(in the rows, 128 means zero)
Where one turn sends some rows of the set: a few examples, then the rows asked
kare: [ 89  94 109 146 129 101 159 128 121 137 122 109 150 118 124 134 122 120]
lavig: [121  90 117 136 124 121 150 114 153  95 141  95 133 117 139 129 115 114]
zanos: [141 140 125 100 128 135  96 133 116 127 121 152 151 136 109 123 143 150]
bep: [124 122 127 143 134 117 147 129 107 173 136 139  98 132 166 121 109 122]
nitu: [150 138 127  97 126 139  93 130 125 116 125 149 146 135 113 120 141 149]
geta: [138 137 109  99 126 125  95 129 117 133 117 148 149 124 110 126 150 149]
mur: [107  98 129 170 138 103 141 123 126 122 147 129 108 123 155 144 121 106]
kuza: [126 122 118 146 105 133 146 108 148 139  96  90 166 132 127 129 130 115]
Pozip: [145 119 131 139 130 131 143 119 129 145 148 130  87 132 175 115 106 118]
fetar: [113 119 115 127 127 116 159 132 103 183 119 126 124 129 147 114 110 130]
zadi: [135 129 139 183 121 126 126 109 136 142 120 124 119 141 160 145 131 102]
sek: [135 140 114 112 132 120  92 131 109 142 119 160 139 127 116 131 151 147]
kuf: [116 129 133 180 120 117 135 116 121 163 105 125 137 139 146 145 135 107]
bobub: [105  91 108 130 122 114 159 121 141 114 127  95 151 115 124 127 118 120]
gika: [137 141 127 108 131 128  94 136 109 135 122 160 145 138 114 127 145 147]
sir: [153 138 121 115 132 130  82 124 125 118 136 159 121 128 131 131 148 140]
nolak: [141 143 134 114 134 130  89 134 110 131 128 166 134 140 122 129 145 145]
Loleb: [109 119 138 141 148 164 143 125 144 108 148 105  98 131 129 110 124 103]
Vib: [ 77 123 129 143 150 147 155 138 115 147 124 111 125 130 109 112 129 112]
koba: [157 135 117 103 127 135  87 122 134 111 132 148 130 125 124 127 148 144]
lik: [143 140 120 119 135 121  84 129 114 134 130 165 124 128 127 134 150 142]
kuz: [145 120 126 151 106 143 139 101 162 118 111  90 148 133 141 130 128 110]
kavil: [123  93 125 157 132 115 141 115 146  99 152 114 111 121 154 136 116 106]
Kegi: [103 117 129 128 142 165 153 126 146 112 137  92 119 128 115 105 124 110]
vivut: [154 140 131 104 128 138  89 129 127 112 132 154 136 138 121 122 141 144]
kesiv: [ 84 126 137 157 156 146 146 138 115 145 136 124 104 134 123 118 129 105]
dubi: [121 115 108 107 117 128 166 125 121 165 115 105 139 123 136 104 107 135]
nukel: [154 114 123 117 119 142 148 113 146 126 144 108 102 127 165 107 102 122]
reto: [142 111 111 100 113 139 160 116 142 137 128  95 129 123 145 101 104 131]
seren: [100 123 144 158 156 155 140 131 129 125 147 120  92 135 133 117 126 101]
puluz: [149 125 136 169 114 138 128 101 156 118 123 107 124 136 157 139 129 103]
vibin: [ 91  99 120 164 137  96 150 129 114 141 132 127 128 122 140 142 122 113]
Vudig: [147 135 110  95 124 133  93 123 130 120 123 141 144 124 114 123 147 149]
nuf: [150 141 134 113 133 134  87 131 119 120 134 162 130 140 125 128 143 143]
Lata: [112 127 121 162 113 121 145 116 127 161  94 109 161 135 130 138 134 114]
sulip: [ 87 118 124 128 142 156 157 133 132 131 125  95 131 128 106 106 126 114]

vibin -> mur
Vudig -> geta
And these:
nukel -> reto
sulip -> Vib
vivut -> nitu
Lata -> kuf

Where one turn sends some rows of the set: a few examples, then the rows asked
kogel: [103 101 143 138 201 116 143 104 118 122 155 118 120 127 160  96  98 127
  78 102  76 118 143 172  91 136 123 113  90]
gafo: [ 80  97 131 139 200 124 146 106 107  97 140 142 155 147 150 121 123 108
 106  92  82 141 157 133  93 104 123 138  92]
zan: [102 141 112 150 179 150 150  83 164 108 147 127 109 147 157 134 127 128
  99 114 123 142 149 154 124  71 117 116 120]
neme: [121 152 133 167 177 151 141 112 152 133 121 157 102 143 131 120 109 157
  93 126  87 120  93 140 103 110 128 112  95]
Tuso: [ 99  76 126 135 197 136 132 102 113  90 129 142 161 159 121 133 118  97
 108  85 112 137 169 147  84 107 134 144  93]
Bomiv: [104 102 137 115 180 114 127 120 142 129 170 167 126 155 116 130 115 112
 101 122 120 161 170 156 121 135 110  90 132]
vosep: [130  95 147 119 163 126 115 122 118 119 126 165 147 172 122 147 111 115
  77  86 127 121 165 162  93 110 168 101 113]
paf: [102  86 124 143 176 121 146 124 120 109 145 176 123 148 100 140  79 143
  86 147  93 140 155 161 107 157 116  96 130]
fir: [114 120 106 144 178 173 131 103 168 104 146 116 105 152 140 177 131 116
  76 128 117 142 140 140 122  99 123 111 107]
zuzu: [135 140 129 170 178 145 138 102 167 146 122 154 107 145 119 120 111 163
  82 120 108 115  99 155  97 108 145 115 100]
Rava: [ 89 121 109 166 169 173 131  98 150 105 148 132  89 160 125 180 130 119
  98 122 124 124 147 138 114 109 114 107 102]
vom: [101 117 101 175 178 159 137 109 169  95 152 130 104 156 121 151  98 139
  91 118 102 116  94 138 121 115 117 103  98]
Gunim: [126 109 110 151 178 173 134  83 166 112 130 144 105 159 111 180 128 143
  92 104 101 125 118 130 103 137 136 102  86]
Nama: [122  94 117 149 155 120 125 131  90 106 150 148 141 163 142 132  76 109
  80 129 138 119 158 165 103 100 135 121 113]
Kizi: [133 107 109 144 162 120 132 132 100  98 135 167 144 173 125 126  82 111
  93 133 135 133 167 155 117  97 136 128 119]
fegis: [127 110 133 158 175 161 135  82 139 147 129 152 120 136 120 169 153 126
  67 114 133 126 136 133  96  87 145 140  94]
zekor: [103  96 148 142 192 116 142 105 129 147 129 167 128 153 139 109 127  93
 111 102  80 111 159 129  89 137 118 112  80]
Ked: [143  94 141 126 160 126 124 109 117 128 124 171 124 168 117 143 105 114
  78 103 132 112 184 171  98 128 160  97 114]
nodu: [119  96 125 143 203 123 162  89 109 119 144 145 105 127 140 109 113 101
  82 134  92 125 193 156 120 133 109 132  99]
Pap: [116 124 129 182 177 147 145  99 164 129 119 155 112 147 112 129 104 169
  79 112 103 103  97 156  90 107 149 112 103]
momot: [126 117 132 148 183 171 123 101 162 126 149 139  91 141 108 172 137 129
  68 104 109 120 109 134 120 130 133 104  86]
kaz: [ 81 130 118 169 172 154 153  77 143 101 151 125  92 141 149 143 120 137
  93 112 123 120 155 165 114  81 116 113 120]
kab: [104  99 137 122 174 115 119 145 128 130 160 158 153 151 134 131  95 127
  94 131  96 161 122 146  94 138 115  99 117]
Vit: [149 104 128 138 167 108 120 111 111 118 158 168 134 164 111 104  81 134
  99  89 133 116 128 164 112 130 145 108  96]
pom: [103 113 120 150 199 121 143 116 138  89 123 157 125 171 105  87  90 117
 130 104 105 127 171 168 105 124 122 123 111]
tato: [114  97 146 129 211 136 155 107 112 106 111 147 129 126 131 129 116 130
  59 113  58 130 170 156  96 135 147 128 101]
Kozu: [107 137 107 169 180 146 146  89 158 112 151 128 112 145 136 128 118 142
  89 122 140 138 140 162 121  65 127 133 121]
ton: [137  85 131 132 198 134 134  98 108 123 145 136 111 134 118 116 117  86
  80 123 126 126 193 169 110 131 119 141  96]
vupav: [130  97 121 155 175 166 153  53 133 131 127 155 112 131 130 175 141 136
  79 109 108 118 138 129  96 114 135 126  86]
Lutel: [126 109 138 147 182 162 143  74 138 135 135 162 117 128 121 165 157 120
  73 100 112 124 125 117 115  97 134 130  87]
Mub: [119  96 135 111 190 125 129 116 114 111 158 177 149 142  97 148 117 137
  91 112 103 177 144 139 114 143 128 116 116]
Nimaf: [124 146 105 161 179 166 130 113 155 105 150 127  88 149 122 147 106 149
  93 134 105 138 106 145 122 124 115 111  94]
kot: [ 83  79 129 122 175 126 134 108 121  99 160 143 141 148 129 158  94 143
  87 112 104 154 167 175  89 139 128  92 134]
Dez: [115 122 123 177 177 149 156 100 161 120 118 153 106 139 131 128  95 157
  75 126  80  99  95 148 103 113 131 103 103]
Nus: [116  81 144 150 189 122 125 121 130 135 122 164 138 163 111 106 105  97
 110  98  97 101 138 144  77 143 128 117  80]
tomo: [113 100 137 136 198 124 124 126 125 107 150 107 127 139 144  91  85 115
  79 108 104 125 147 193  93 121 127 122 104]
fif: [145  95 142 129 208 141 134 123 117 109 104 148 131 136 104 116 101 126
  64 119  80 129 154 169  91 144 150 135  96]
gazi: [ 94 127 104 182 171 146 149  79 149 112 153 125 107 148 140 134 111 145
  99 118 143 122 142 166 105  75 123 127 116]
lagul: [112  57 127 132 173 117 135  94 117 132 174 163 135 140 116 151  97 127
  84 118 110 134 145 153  96 163 115  95 108]
vadu: [150  98 122 136 175 115 131 108 108  93 147 162 141 157 107 117  73 150
  81  90 121 121 133 173 113 129 157 114 106]
zuli: [101 120 128 142 212 116 160 102 135  97 126 170 127 155 115  90 108 129
 119  98  72 133 165 145 117 128 125 119 104]
Goni: [125  97 119 167 172 162 147  66 146 140 120 159 120 143 117 172 142 130
  75 116 130 116 146 133  92  97 145 134  97]

Kozu -> Goni
Kizi -> Ked
And these:
Lutel -> Dez
tato -> zuli
tomo -> Tuso
Gunim -> Nimaf
paf -> Bomiv

Where one turn sends some rows of the set: a few examples, then the rows asked
Gite: [138 154 147 124 129 120  91 104 128 135 123 138 151 165 111 143 149 122
 102 116 135 119  96 151 136 122 148 140 141 141 105 139 109 152 153]
faf: [135 132 140 137 139 123  89 111 132 121 122 122 160 152  96 145 105 124
 133 136 158 117 119 147 123 121 139 148 166 128 103 122 109 149 161]
pekan: [141 139 124 130 141  87 112 144  90 146 160 143  96 108 144 125 143 116
 124 122 129 130 129 118 140 158 139 146 110 134 131 130 159 127 127]
dul: [105  92 138 128 136 124 119 149 104 147 149 117 119 124 123 130 144 152
 135 161 130 110 151 128  91 116 128 141 115 116 104 145 104 123 114]
puse: [119  97 124 114 146 116 118 138 123 149 154  98 102 148 145 138 133 151
 138 151 141 112 142 133  92 108 141 153 114 131 108 148 106 131 112]
ravu: [128 156 151 132 123 120  87  91 135 119 134 123 150 163 105 155 145 127
 120 124 128 125  99 147 127 128 148 141 157 126 129 133 133 156 150]
devir: [149 136 126 147 141  87 139 127 100 144 162 125 101 130 162 130 139 128
 130 121 135 129 110 121 149 157 150 131  96 145 137 131 150 130 114]
fises: [145 135 133 148 140  88 131 137 114 149 174 138 100 127 155 128 142 118
 134 122 118 132 126 120 149 160 152 124  95 131 125 121 141 121 120]
museg: [136 105 128 154 118 142 151 163 155 121 137 123 106 123 148 136 112 131
 150 114 106 108 126 131 122 111 150  87 127 135 123 100 158 114 119]
dabib: [159 153 145 112 128 128 124  91 136 120 127 132 155 143 107 140 140 118
 109 104 105 115  94 154 144 120 124 120 151 154 122 127 143 144 137]
ruvi: [125  97 127 152 100 133 156 154 141 125 136 145 116 133 147 128 108 127
 143 130 121 103 128 144 107 104 142  91 137 121 118 104 147 108 105]
bor: [109 115 126 135 140 142 143 155 104 115  98 104 114 107 128 110 133 139
 132 145 140 149 149  91 161 113 140 116 128 120 155 124 122 112 120]
Nub: [137 137 115 145 130  81 125 136  94 149 155 140  96 127 137 110 138 120
 126 122 131 131 129 121 156 158 143 128 115 126 143 134 155 115 101]
novo: [115 105 118 132 139 155 143 162 126 126 112 102 109 122 134 132 133 137
 141 137 128 161 137  92 166  96 142 133 117 112 156 137 123 118 128]
zas: [129 115 128 140 109 134 150 162 145 112 140 146 115 119 161 136 122 113
 142 120 122 104 124 143  96 109 135 102 127 128 123  99 160 113 126]
muv: [150 148 137 121 115 144 133 104 158  96  98 131 170 141 104 120 127 112
 121 105 131 135 110 137 147 111 125 122 144 141 118 135 111 147 141]
vuful: [149 131 143 114 133 133 102 112 140 133 114 134 156 148  83 134 118 130
 116 136 139 132 120 124 147 109 122 145 163 147 107 140  98 149 157]
Kana: [121  96 132 108 142 125 110 142 124 152 152 109 100 140 135 131 138 144
 147 145 121 117 151 123 106 114 134 154 100 116 102 150 102 128 106]
Dosi: [104  96 129 129 129 120 128 138 123 143 151 118 109 148 128 126 139 146
 131 145 129 113 151 133  81 106 137 154 124 105 103 151 116 119  96]
zom: [145  95 116 149 116 140 166 152 151 120 139 119 118 116 155 137 102 129
 149 118 121 107 114 136 109 111 140  96 123 145 125 104 145 119 114]
Durep: [149 133 150 121 108 137 128  84 146  99 109 140 170 128 100 129 112 117
 142 122 133 144 110 132 146 118 122 134 140 122 121 117 105 151 143]
Rilub: [153 141 137 126 134 124 127  91 134  93 109 122 171 123  97 124 104 107
 138 120 149 143 121 130 155 129 119 151 151 125 122 123 112 143 143]
Vorem: [122 109 137 144 118 130 158 155 139 114 145 122 122 114 146 128 129 125
 132 132 114  98 136 138 109 118 134  81 135 131 131  97 148 100 112]
zopot: [152 156 137 107 117 133 111  77 135 112 118 124 153 139 107 137 130 120
 141 108 115 123  98 161 142 127 120 114 147 131 137 124 143 153 128]
lafu: [122 102 109 135 137 140 146 156 124 121 112  94 111 119 138 133 119 136
 129 137 149 157 130  87 164 107 147 144 123 131 160 132 117 117 130]
Fom: [134 152 142 131 139 122  89  96 104 121 121 118 147 158 117 159 137 119
 121 118 137 120  84 155 148 128 142 147 150 128 133 123 142 148 148]
rebi: [122 114 117 115 140 141 142 158 114 118  99 117 101 102 136 125 123 124
 130 132 139 158 143  93 159 102 136 137 135 124 158 119 145 116 135]
Fid: [138 133 142 125 128 125  91  95 143 129 116 123 152 134  84 139 115 131
 123 126 139 141 119 133 134 125 148 149 164 128 112 115 101 151 163]
supa: [105 101 130 112 138 129 119 151 119 135 139 127 111 130 139 129 140 140
 140 153 139 121 153 127  82  98 129 159 113 112 100 148 116 137 122]
famet: [113 103 111 133 135 135 142 148 104 133 101 115 102 115 123 119 126 135
 121 131 133 160 137  97 169 105 151 140 138 112 158 123 132 109 119]
tola: [145 141 138 112 130 141 129  80 129  99 118 116 164 135 115 142 125 108
 136 106 120 113  99 172 125 113 118 131 144 124 123 117 137 144 122]
bok: [129 134 132 146 134  90 119 144  89 140 158 128 105 110 140 122 153 123
 114 122 123 117 124 122 142 169 149 125 102 128 135 119 138 107 115]

fises -> museg
Fid -> ravu
Gite -> dabib
And these:
zas -> rebi
Dosi -> Nub
Vorem -> bor
devir -> zom
tola -> Rilub

